cols: M B D Q
[164  80  95 123] -> q_760
[106  91 144 162] -> q_585
[158  84 162 128] -> q_957
[149  83 117 133] -> q_738
[124  86  97 151] -> q_391
[154  84 162 128] -> q_45
q: [106  91 144 163] => q_585
q: [123  85  96 152] => q_391
down: [ 95 144 162 117] => D
q: [ 83 117 133] => q_738
q: [106  91 144] => q_585
q: [149  83 117] => q_738

cols: C G F R Z N K V X H
[159 159  88 101 159 159 103 159 160 161] -> q_585
[156 156  95 157 156 154 156 171 156 155] -> q_738
[148 149  97 153 149 148 154 100 149 149] -> q_957
[ 88 101 159 160 103 159 160 161 116 117] -> q_391
[109 108 157  94 110 110  95 149 109 110] -> q_554
q: [ 88 101 159 159 103 159 160 161] => q_585
down: [159 156 149 101] => G
q: [109 108 158  94 110 111  95 150 108 110] => q_554
q: [161 157  88 102 159 161 102 159 158 162] => q_585

cols: W S T U Y E J
[171 115 116 170 170 115 114] -> q_376
[169 178 124  88 156 111 112] -> q_517
[170 124 125 169 176 124 125] -> q_990
[156 158 159 155 106 160 159] -> q_738
down: [115 111] => E
q: [170 124 125 169 176 124 125] => q_990
q: [155 106 160 159] => q_738
q: [169 176 124] => q_990

cols: teko Vuzeg guzil Nena Beli vos tob
[162 166 119  87 164 180  91]  q_957
[169 121 165 166 119  77 163]  q_585
[ 77 165  89  89 172  80  90]  q_45
q: [165 166 119] => q_585
q: [ 77 163] => q_585

cols: Monol Zove Rebu punor Zek ritud
[134  93 131  84 142 124] -> q_554
[ 97 116 122 128  93 151] -> q_957
[ 97 125 140 167 100 144] -> q_81
[112 123 154 175 123 128] -> q_990
down: [97 97] => Monol
q: [122 128  93] => q_957
down: [ 93 100] => Zek

cols: zufo ganun muri tib tuli duda nazoz kiz nerod rovol
[134 111 124 134 118 138 105 127 113 141] -> q_554
[132 123 124 118 134 113 138 109 140 143] -> q_391
[132 134 124 118 134 113 138 109 140 143] -> q_517
q: [132 134 124 118 134 113 138 109 140 143] => q_517
down: [123 134] => ganun
q: [132 123 124 118 134 113 138 109 140 143] => q_391
down: [140 140] => nerod
q: [133 122 124 117 134 114 140 108 140 143] => q_391

cols: goz Fulos Zana luk
[158  75 149 133]  q_142
[102 121 167 142]  q_554
[141 122 170 133]  q_738
[153 122 139 138]  q_990
down: [ 75 121 122] => Fulos
q: [141 123 170 133] => q_738
down: [170 139] => Zana

cols: muk biti Zado saza Dom Bened Zez
[128 143 117 180 161 165 133] = q_990
[102 142 155 134 119 145 124] = q_391
[ 90 148 109 114 126 145 133] = q_517
[102 142 111 134 119 145 124] = q_376
[114 148  90 109 119 145 124] = q_81
q: [112 149  89 109 118 145 124] => q_81
q: [102 142 155 135 119 144 124] => q_391
down: [124 133 124 124] => Zez
q: [102 143 112 134 119 146 125] => q_376
q: [127 142 118 180 161 166 133] => q_990
q: [ 90 148 109 114] => q_517

cols: dano naka Kol suvos
[133 115 134 120] : q_760
[133 115 181 125] : q_585
[119 115 116 136] : q_376
[132 116 109 119] : q_990
[132 160 126 116] : q_391
[124 143 122 122] : q_45
q: [132 160 126 116] => q_391
q: [134 117 182 126] => q_585
q: [132 115 109 119] => q_990
q: [120 115 116 135] => q_376
down: [115 115 115 116] => naka
down: [134 181 116] => Kol
down: [116 160 143] => naka

cols: suk Guz seg zami lifub Nof
[ 84 151 136 135 131  83] : q_990
[127  92  82 119  85 127] : q_81
[151  84 169 161 152 156] : q_517
[147 158 128  94 127  85] : q_45
q: [127  85] => q_45
down: [151  92  84] => Guz
q: [151  83 169 162 152 156] => q_517
q: [ 84 150 136 136 130  83] => q_990
q: [ 84 151] => q_990
q: [148 158 131  94 126  86] => q_45

cols: kube lis Febo zal
[107 126 105 143] = q_517
[117 106 140 128] = q_142
[124 108 149 133] = q_760
[121 130 122 112] = q_738
[161 155 139 161] = q_554
[105 125 103 107] = q_376
[115 111 136 123] = q_81
[179 163 160  74] = q_45
[121 102 143 138] = q_585
[121 105 145 142] = q_391
[102 125 103 120] = q_957
[108 125 109 113] = q_990
q: [105 125 102 107] => q_376
down: [128 133 112 161 107] => zal

cols: nekas kun Fonop zavez gana Gav bas bepom gadu Kaz
[147 116 136 108 115 133 103 121 118 121] : q_376
[116 150 125 142 133 105 148 129 117 148] : q_760
[123 133 167 131  86 112 119 125 104 143] : q_391
[145 111 138 107 113 133 110 126 127 117] : q_957
[144 132 111 123 141 127 137 106 110 150] : q_554
[116 138 147 130 109 104 130 138 122 130] : q_142
[144 108 133 122 129 144 124 113 114 146] : q_517
q: [144 131 110 124 141 129 138 106 110 150] => q_554
down: [119 110 137] => bas
down: [119 110 137 130 124] => bas
q: [111 138 107 113 133 110] => q_957
q: [107 113 133 110 126 127] => q_957

cols: Zev dekon Puvov kegu Tigu Dutu
[162 134 127 158  80 125] = q_990
[164 138 137 160  89 129] = q_391
[167 131 167 163  82 133] = q_142
[165 128 159 159  88 126] = q_81
down: [164 167] => Zev
q: [167 131 167 163  82] => q_142
q: [161 133 127 157  80 125] => q_990

cols: Gafe Ren rep kal Zigu modog
[137 115 141 104 147 120] = q_142
[141 137 115 121 132 136] = q_990
[151 139 139 158 109 131] = q_554
[128 137  87 105 148 122] = q_376
[150 137 142 159 111 132] = q_760
[140 129 152 160 126 132] = q_738
[130 127 158 154 133 131] = q_517
[144 136 117 126 126 136] = q_585
[156 142 132 153 105 127] = q_45
down: [129 127 136 142] => Ren
down: [136 131] => modog
down: [139 137 137] => Ren
down: [111 126 133] => Zigu
q: [141 138 115 120 132 137] => q_990
q: [150 137 142 159 111 132] => q_760
q: [141 137 115] => q_990

cols: gok dip tik nes
[104 115 150 103] = q_517
[110 103 131 103] = q_585
[107  87 113  90] = q_142
[104 115  99 103] = q_554
[160 116  96 156] = q_738
q: [116  96] => q_738
down: [113  99] => tik
q: [160 117  96 155] => q_738
down: [104 110] => gok

cols: tufer zef Rora kefa likev ronu nagi med
[125 132 134 123 134 151 124 153] = q_738
[142 120 133 125 133 148 124 150] = q_990
[141 125 134 127 134 135 134 144] = q_142
[142 120 133 125 133 148 128 150] = q_554
[169 110 144 116 144 168 115 163] = q_957
[157 112 147 127 147 170 117 162] = q_45
[170  99 159 124 159 177 118 165] = q_517
[139 122 134 128 134 141 131 145] = q_81
[150 121 134 123 134 129 130 135] = q_391
[175 110 133 125 148 133 119 168] = q_585
[159 111 143 122 143 158 128 162] = q_760
[173 103 157 122 157 172 121 167] = q_376
q: [143 121 133 124 133 148 123 150] => q_990
q: [140 121 134 128 135 141 131 146] => q_81
q: [142 120 133 125 133 148 128 150] => q_554
q: [169 110 144 116 144 168 115 163] => q_957
q: [142 120 133 125 133 148 124 150] => q_990
q: [141 125 136 126 133 136 135 141] => q_142
down: [153 150 144 150 163 162 165 145 135 168] => med

cols: fonug Fevof ganu Tir Sez
[108 145 101 168 112] : q_142
[108 145 101 168  90] : q_376
[174 176 169 146 148] : q_585
[174 176 169 146  93] : q_554
down: [176 176] => Fevof
q: [175 175 169 146  94] => q_554
q: [174 176 169 146 148] => q_585

cols: Remev guvav Fon masat govos vibo kar
[ 94 166 165 146 155 105 148] : q_585
[140  92 102 111 115 151  84] : q_760
[ 98  96 103 143 157 167  93] : q_990
down: [148  84] => kar
down: [84 93] => kar
q: [ 97  96 103 143 157 167  94] => q_990
down: [140  98] => Remev

cols: ref lomom fupe tuzu Lol Vulom Numev
[154  99 162  89  95 131  81] = q_957
[162 102 163  90  75 129  80] = q_142
[149 129 139 108 100 122 106] = q_738
[ 82 171 158 171 116  85 167] = q_45
down: [95 75] => Lol
q: [129 139 108 100 122] => q_738
q: [ 81 171 158 172 116  85 167] => q_45
q: [149 129 139 108 100 122 107] => q_738
q: [149 129] => q_738

cols: duzen Zuzi Vuf tofol Vamu Nen Tam
[ 99 102 140 104 158 154 103] -> q_142
[115 115 131 110 130 132 116] -> q_585
[131 116 126 109 173 154 112] -> q_517
q: [131 117 126 109 174 154 112] => q_517
q: [ 99 102 141 104 159 154 103] => q_142
q: [132 116] => q_585
down: [ 99 115] => duzen

cols: besi sise Misus fuv leto fesid Vazap pid
[142 136 131 128 133 128 161 130] : q_738
[142 136 131 128 139 130 168 149] : q_517
[148 140 131 134 133 128 141 149] : q_957
q: [143 136 131 126 133 128 163 132] => q_738
q: [131 128 139 130 168 149] => q_517
q: [148 140 131 134 133 128 141 149] => q_957
down: [168 141] => Vazap

cols: pinu peko Kozom Pava Tozu pebo Muvon Diles fef maziz
[138  87  94  92 132 162 113  85  90  87] : q_760
[121  83 121  91  89 138  86  85 120 119] : q_517
[137 139 107 138 127 113 144 137 106 106] : q_738
down: [132  89] => Tozu
q: [136  87  93  91 133 162 113  85  88  88] => q_760

cols: ges kapi gire lilov deno tumeb kivi tiz
[162 110 119 106 122 140 136 119]  q_585
[107 119 106 122 140 136 133 137]  q_517
[159 114 116 112 115 141 126 122]  q_760
[130 123 128 133 113 133 116 123]  q_554
down: [106 122] => lilov
q: [110 119 106 122 140 136] => q_585
q: [107 118 106 122 141 137 133 137] => q_517
down: [162 107 159] => ges

cols: Kub zaf nosa Sukil dumud zinof zegik
[119  83 128 165 165 143 105]  q_990
[134 144 125 111 142 120 129]  q_81
[146 134 144 125 111 141 120]  q_760
down: [129 120] => zegik
down: [120 141] => zinof
down: [128 125] => nosa
down: [111 125] => Sukil
q: [135 144 125 112 142 118 129] => q_81
q: [134 144 125 111 141 120] => q_760

cols: Seve kogo tum tizar sorik tavez
[159 126 156 130 113 161]  q_990
[115 158 133 115 149 162]  q_585
[173 127 151 123 124 160]  q_391
[171 128 155 128 121 161]  q_81
[166 115 157 133 115 149]  q_760
[172 114 160 128 129 155]  q_142
[158 123 158 132 119 159]  q_376
[158 123 158 128 128 154]  q_738
[159 127 161 129 115 162]  q_517
[175 124 152 130 125 160]  q_554
down: [158 127 128 115 114 123 123] => kogo
q: [130 113 161] => q_990
q: [116 158 132 115 149 162] => q_585
q: [115 157 133 115 149] => q_760
down: [130 115 123 128 133 128 132 128 129] => tizar
down: [128 133 128 132 128] => tizar

cols: vetez dabod Kudut gedi
[92 86 96 73] -> q_760
[152 159  94 149] -> q_45
[ 92  86  96 180] -> q_957
[146 172 124 169] -> q_376
[100  79 101 180] -> q_990
q: [91 86 96 74] => q_760
down: [159  86 172  79] => dabod
q: [159  94] => q_45
down: [ 92 146 100] => vetez
q: [ 92  85  96 180] => q_957

cols: takab tufo bomu bebiz bomig
[112 140 123 142 162]  q_517
[143 109 122 166 159]  q_45
[140 108 117  88 102]  q_585
[133 145 119  90 162]  q_990
q: [117  88] => q_585
q: [112 140 123 141 162] => q_517
q: [139 109 117  88 105] => q_585

cols: kes zuto Dilag tovip
[152 163 150 166]  q_585
[183  97  77  98]  q_957
[155  87 160  87]  q_990
q: [183  97  76  98] => q_957
q: [156  87 160  88] => q_990
down: [97 87] => zuto

cols: Gipor torat potep Datop duzi dud
[156 123 168 134 126 150] = q_81
[ 80 125  80 101 133 107] = q_738
[125 123 133 119 129 134] = q_45
q: [125 123 133 119 129] => q_45
down: [ 80 125] => Gipor
down: [125 123] => torat
q: [156 123 168] => q_81
q: [123 168 134 126 150] => q_81
q: [168 134 126] => q_81

